A single turn carries every row of the set below to another of its rows. Some are shown first; where does it send the rows asked next?
J757: [-0.67,+1.71,-2.99,+0.90,+0.33,-0.71,+1.65,+0.05,-0.94,+0.71,-1.61,-0.16,-2.31,+2.02,+1.87]
J981: [-1.06,-2.54,+1.41,+0.54,+2.52,+0.53,+2.91,+0.40,+0.26,-0.09,+1.01,-0.92,-0.06,+1.87,+0.51]
J522: [+0.10,-0.09,+0.32,-0.46,+1.19,-1.60,-1.62,-1.62,-0.04,+2.39,+0.28,+1.13,+0.34,-1.59,-0.46]
J787: [+0.37,+0.37,-1.05,-1.56,-1.15,-1.22,-0.83,+1.79,+0.99,-1.99,+1.83,+1.28,+1.82,+1.28,-1.84]
J69: [+0.44,+1.38,-4.32,-0.01,+0.58,-1.02,-0.22,+0.00,+0.13,+0.13,-1.62,+0.15,-2.12,+1.83,+0.86]
J134: [-0.89,-0.57,-1.75,+0.33,+1.92,+1.56,+1.01,+0.39,+0.75,-0.60,-2.54,-3.37,-0.70,+1.32,+0.06]
J394: [-0.16,+0.31,-1.15,+1.00,+1.11,-0.61,-1.94,-1.38,+1.98,+1.62,+0.51,-0.77,+0.52,-1.71,+0.59]
J803: [+0.21,+2.87,-2.27,+1.04,+0.30,-0.10,+1.03,+1.09,-0.93,-1.20,-3.13,-1.36,+0.79,+1.33,+0.72]
J199: [-0.06,-1.28,-0.88,-0.59,+2.34,+0.72,+1.47,+0.41,-0.33,-3.57,+1.98,-0.71,+1.20,+1.40,-1.59]
J282: [-0.25,+1.83,-0.89,-0.18,-1.62,-0.53,+0.14,+2.50,-1.40,-0.73,-1.45,+1.33,+0.35,+3.29,+0.69]
J958: [+0.53,+0.54,+0.35,-0.41,-0.74,-0.46,+0.24,+1.41,+2.60,-2.35,+2.00,+0.42,+0.21,-0.23,-2.53]
J153: [-0.06,-1.11,-2.68,+0.80,+2.46,-0.59,+1.44,-0.39,+2.30,-0.14,-0.87,-2.63,-0.24,+1.69,+0.64]
J151: [+1.56,-0.83,-1.36,+0.36,+0.33,-0.87,+0.51,-0.04,-0.60,-4.94,-1.03,+0.33,+0.35,-1.28,-0.05]
J431: [+1.04,-0.44,+0.34,+1.33,+0.87,+0.36,+2.74,-1.03,-1.46,-4.40,-0.97,+0.49,+0.21,+0.23,+1.05]
J346: [+1.09,-2.20,-1.65,-1.74,-0.47,+1.09,+1.08,-1.71,+1.33,-0.85,+0.44,+1.27,-0.48,-2.01,+1.66]
J56: [-0.79,-0.79,-0.04,-0.62,+1.01,+0.27,+1.63,+2.08,-2.08,-3.50,+1.73,-0.15,+1.12,+1.04,-1.19]
J371: [+0.32,-1.06,+0.50,-1.26,+1.17,+1.94,+3.29,+1.45,+1.62,-1.84,+1.59,+1.11,-0.23,+1.14,-1.05]
J883: [+0.01,-0.68,-0.21,-1.59,-0.17,+0.61,+2.36,+3.01,+1.34,-2.08,+1.74,+0.77,+0.05,-0.40,-1.58]
J578: [-1.39,+0.88,-2.08,-0.97,-1.43,-1.44,+0.41,-2.09,-2.45,-1.21,-1.29,+0.57,-1.23,-0.47,-0.74]
J442: [+2.50,-0.37,+1.65,-1.61,-1.33,-1.18,-0.49,-0.45,+0.33,+1.16,+0.25,+0.75,+1.10,-1.27,+1.01]
J964: [-0.42,+1.40,+1.57,+1.09,-0.17,+1.03,-1.26,-0.60,-1.03,+1.91,-0.27,+1.97,+0.39,+0.78,+1.62]
J738: [+0.06,-0.39,-0.19,-1.12,-2.40,+1.19,+2.30,-0.86,-0.56,-0.77,+0.77,+2.20,-0.14,-1.48,+2.32]
J127: [-0.35,+1.20,+1.49,+0.31,+0.64,-0.91,+0.16,-2.31,-0.70,+2.55,+0.75,+1.53,+0.72,-0.40,+0.06]
J904: [+2.21,-0.60,+2.02,-0.64,-0.29,-0.67,+1.26,-2.09,+0.96,+1.52,+0.54,-0.22,+1.03,-0.75,+1.52]
J284: [+1.02,+0.99,-2.55,+0.50,+2.19,+0.45,+0.43,+0.23,-0.04,-1.12,-3.67,-1.55,+0.18,+1.71,+0.65]
J987: [+1.17,-0.10,-1.79,-0.58,+0.33,-2.25,-1.33,-1.25,+2.75,+0.62,+0.62,-0.77,+1.71,-0.17,-0.36]
J733: [-0.46,+2.85,-1.64,-0.42,-1.43,+1.33,-0.13,+1.29,-0.35,-1.62,-1.92,-0.61,+0.57,+2.51,-0.84]
J415: [-0.18,-1.72,+2.94,+0.45,+1.46,+1.40,+2.08,+1.29,+0.76,-0.91,+0.75,+0.57,-1.41,+1.20,-0.64]
J107: [-0.41,-0.08,+2.63,+0.62,-0.02,-0.28,+0.95,+0.22,-1.77,+1.87,-0.76,+0.85,+0.58,+1.92,+1.98]
J804: [-0.98,-0.60,-1.73,-0.49,+0.89,-0.40,+1.24,-3.90,-1.60,-0.76,-1.54,+0.08,-1.98,+0.48,-0.31]

J153 turns into J987
J69 turns into J442
And these:
J803 turns into J127
J134 turns into J394
J804 turns into J346

